In the rows, 128 means zero.
Each path is a new rotation, seen through one point. The rows after it are directions, each followed by how far the rotation turns it, in degrees a step (0 if it stays put).
Each turn is a multiple of 5 degrees from 10 to 175, or 0.
Each row of a path follows its step; steps can be skipped.
Path 1:
step 0: [133 125 122 129 127 134 121 126 139 129 130 131 128 120 123 120 134 134
 118 127 123 130 126 126 131 137 126 129 123 126 128 129 126 127 138 128
 126 129 127 130 117 124 124 136 128 121 138 129 125 129 116 122 130 115
 137]
step 5: [119 135 133 127 127 140 126 126 141 132 126 133 135 133 132 127 131 123
 124 127 135 134 125 118 134 132 133 132 122 128 135 129 127 123 129 135
 122 130 133 133 129 130 121 122 115 120 127 121 125 123 134 128 130 123
 127]
step 15: [128 122 128 125 123 130 127 129 123 126 122 126 118 133 130 130 125 123
 133 129 140 125 135 126 137 135 122 133 135 128 123 131 132 126 125 121
 123 128 134 130 128 132 132 127 131 118 129 121 124 135 134 132 132 136
 110]
step 19: [131 127 114 132 126 139 123 117 124 123 118 130 130 130 137 125 123 140
 132 128 131 127 132 123 131 130 124 134 129 120 132 132 121 129 124 134
 127 133 119 122 122 122 136 134 127 116 128 128 126 131 125 126 126 129
 129]
step 25: [130 127 128 122 124 129 125 143 127 126 127 127 120 126 132 132 129 124
 119 129 127 123 121 129 125 126 128 140 122 130 126 126 117 131 135 128
 122 129 132 134 135 130 118 124 129 132 126 117 136 137 121 136 132 120
 129]
step 33: [124 129 127 125 125 134 119 127 125 133 123 131 123 121 126 126 138 131
 122 126 119 132 124 117 139 127 128 125 124 123 125 132 119 124 136 130
 121 134 134 135 130 130 122 113 130 125 131 122 125 134 125 120 125 126
 130]
step 36: [123 130 130 133 126 141 134 126 129 134 139 134 114 134 122 128 128 125
 124 136 136 130 129 128 132 139 119 132 129 125 124 133 127 128 120 133
 134 138 131 132 124 130 128 124 134 128 126 131 133 127 119 131 126 124
 123]
step 39: [125 129 124 131 127 130 128 135 136 122 126 123 128 127 136 113 123 123
 129 133 134 129 126 133 124 143 127 124 126 125 121 130 127 122 127 123
 127 120 123 124 120 132 123 142 130 130 128 128 134 124 123 126 128 121
 138]
step 43: [120 132 129 122 111 120 137 131 130 125 123 128 118 126 125 123 132 131
 133 132 137 123 122 128 134 132 128 125 134 128 125 132 133 119 129 133
 129 132 132 132 121 128 119 132 134 127 122 130 124 124 122 134 126 135
 121]
Speeds:
[128 129 130 126 127 129 128 128 128 128 130 126 125 129 128 130 129 126
 131 128 128 129 127 124 128 127 127 129 128 126 126 127 128 127 127 127
 130 130 128 128 128 129 129 131 130 130 130 127 128 127 127 129 128 130
 126] : 155
[126 128 129 128 124 127 129 130 124 131 129 127 127 127 127 126 126 127
 125 128 130 127 130 129 127 129 127 128 129 130 126 128 130 126 127 129
 129 129 127 128 129 129 129 128 128 128 127 129 128 129 129 129 128 127
 130] : 155
Path 2:
step 0: [132 133 127 125 121 127 134 135 130 127 115 126 129 129 130 123 135 126
 127 124 131 118 126 131 127 136 128 131 125 126 127 122 119 144 134 133
 129 117 129 126 124 131 132 119 120 119 127 122 124 127 123 131 130 129
 129]
step 4: [124 131 129 125 131 129 127 131 127 135 124 121 126 126 133 127 136 121
 124 126 120 122 125 126 135 123 126 137 131 131 120 128 125 127 134 123
 133 112 124 126 125 126 133 120 127 115 128 129 134 119 131 130 119 126
 120]
step 5: [135 135 135 122 126 129 133 140 139 130 120 127 123 124 129 134 138 121
 126 131 130 126 132 132 130 131 120 128 121 129 120 119 126 131 134 131
 127 128 128 135 122 124 130 124 124 117 128 130 126 131 126 118 130 132
 127]
step 8: [122 128 140 126 130 124 123 138 136 131 125 123 120 130 124 127 127 123
 134 125 124 128 130 135 127 136 123 135 123 126 131 133 118 134 137 130
 128 119 121 127 122 123 136 129 127 123 135 124 129 120 125 124 134 128
 123]
step 14: [122 132 139 126 126 132 127 141 133 133 125 123 124 123 126 124 133 127
 127 133 129 133 138 134 124 128 126 119 127 125 128 126 124 134 131 119
 127 124 120 137 129 123 130 122 126 113 131 123 129 126 129 117 127 126
 129]
step 16: [125 135 130 122 130 125 128 129 127 126 118 122 113 123 137 128 136 121
 132 132 127 121 124 126 132 136 124 140 134 134 126 129 130 132 136 131
 136 125 124 123 123 126 132 121 126 126 130 130 121 125 120 130 127 126
 125]
step 33: [127 130 130 130 124 141 127 122 130 130 116 127 121 128 134 130 132 130
 132 123 131 127 124 123 134 129 120 132 126 119 131 129 123 132 140 126
 131 118 122 130 113 129 132 119 128 135 126 126 122 126 126 122 125 130
 124]
step 35: [128 133 139 130 127 129 125 137 130 132 131 122 131 127 127 123 138 125
 125 122 124 132 130 130 121 124 128 129 129 133 125 124 116 138 132 124
 134 119 122 133 131 124 129 122 127 118 121 122 138 132 122 125 129 124
 126]
step 44: [132 141 135 126 127 134 126 133 130 135 131 123 124 130 128 133 130 135
 132 121 123 132 131 132 131 126 122 135 129 131 120 129 127 127 133 132
 130 117 124 129 119 126 130 121 131 119 119 119 132 125 123 118 127 121
 130]
Speeds:
[130 128 128 127 128 126 129 127 127 126 126 130 127 126 126 127 130 130
 131 128 128 126 126 127 130 129 127 128 129 130 127 130 126 130 127 129
 127 130 129 127 128 127 127 128 130 129 129 129 127 132 128 126 126 128
 128] : 70
[129 128 127 127 126 127 127 128 128 129 128 127 127 127 127 128 129 126
 129 129 129 127 129 126 128 128 129 128 124 128 130 127 128 124 127 128
 128 126 130 131 125 128 130 128 129 129 127 128 125 129 131 126 126 129
 128] : 90
[129 127 132 125 128 127 127 128 125 129 131 126 127 128 126 129 129 129
 129 130 130 129 128 128 127 126 128 129 131 127 129 125 127 130 127 129
 129 127 128 129 129 128 129 127 127 129 129 127 128 129 130 131 127 128
 128] : 90
[126 128 127 130 129 128 131 128 127 127 128 124 126 128 128 128 130 129
 129 130 128 129 129 129 127 129 130 126 129 129 127 131 128 127 125 129
 129 126 128 129 130 126 129 131 127 128 129 128 127 127 128 127 126 125
 128] : 140
[127 127 127 130 127 126 126 127 128 127 126 129 125 128 129 128 128 127
 129 127 128 127 128 127 129 127 129 126 129 129 129 129 127 130 126 129
 129 129 126 129 128 130 132 128 127 130 129 124 126 125 127 129 131 131
 129] : 45
[123 129 128 128 127 128 127 125 130 129 130 128 127 129 126 130 127 130
 129 130 127 130 127 126 131 128 128 129 127 125 128 131 127 129 128 129
 127 128 130 127 126 127 127 129 127 130 128 125 129 128 128 127 129 127
 128] : 70
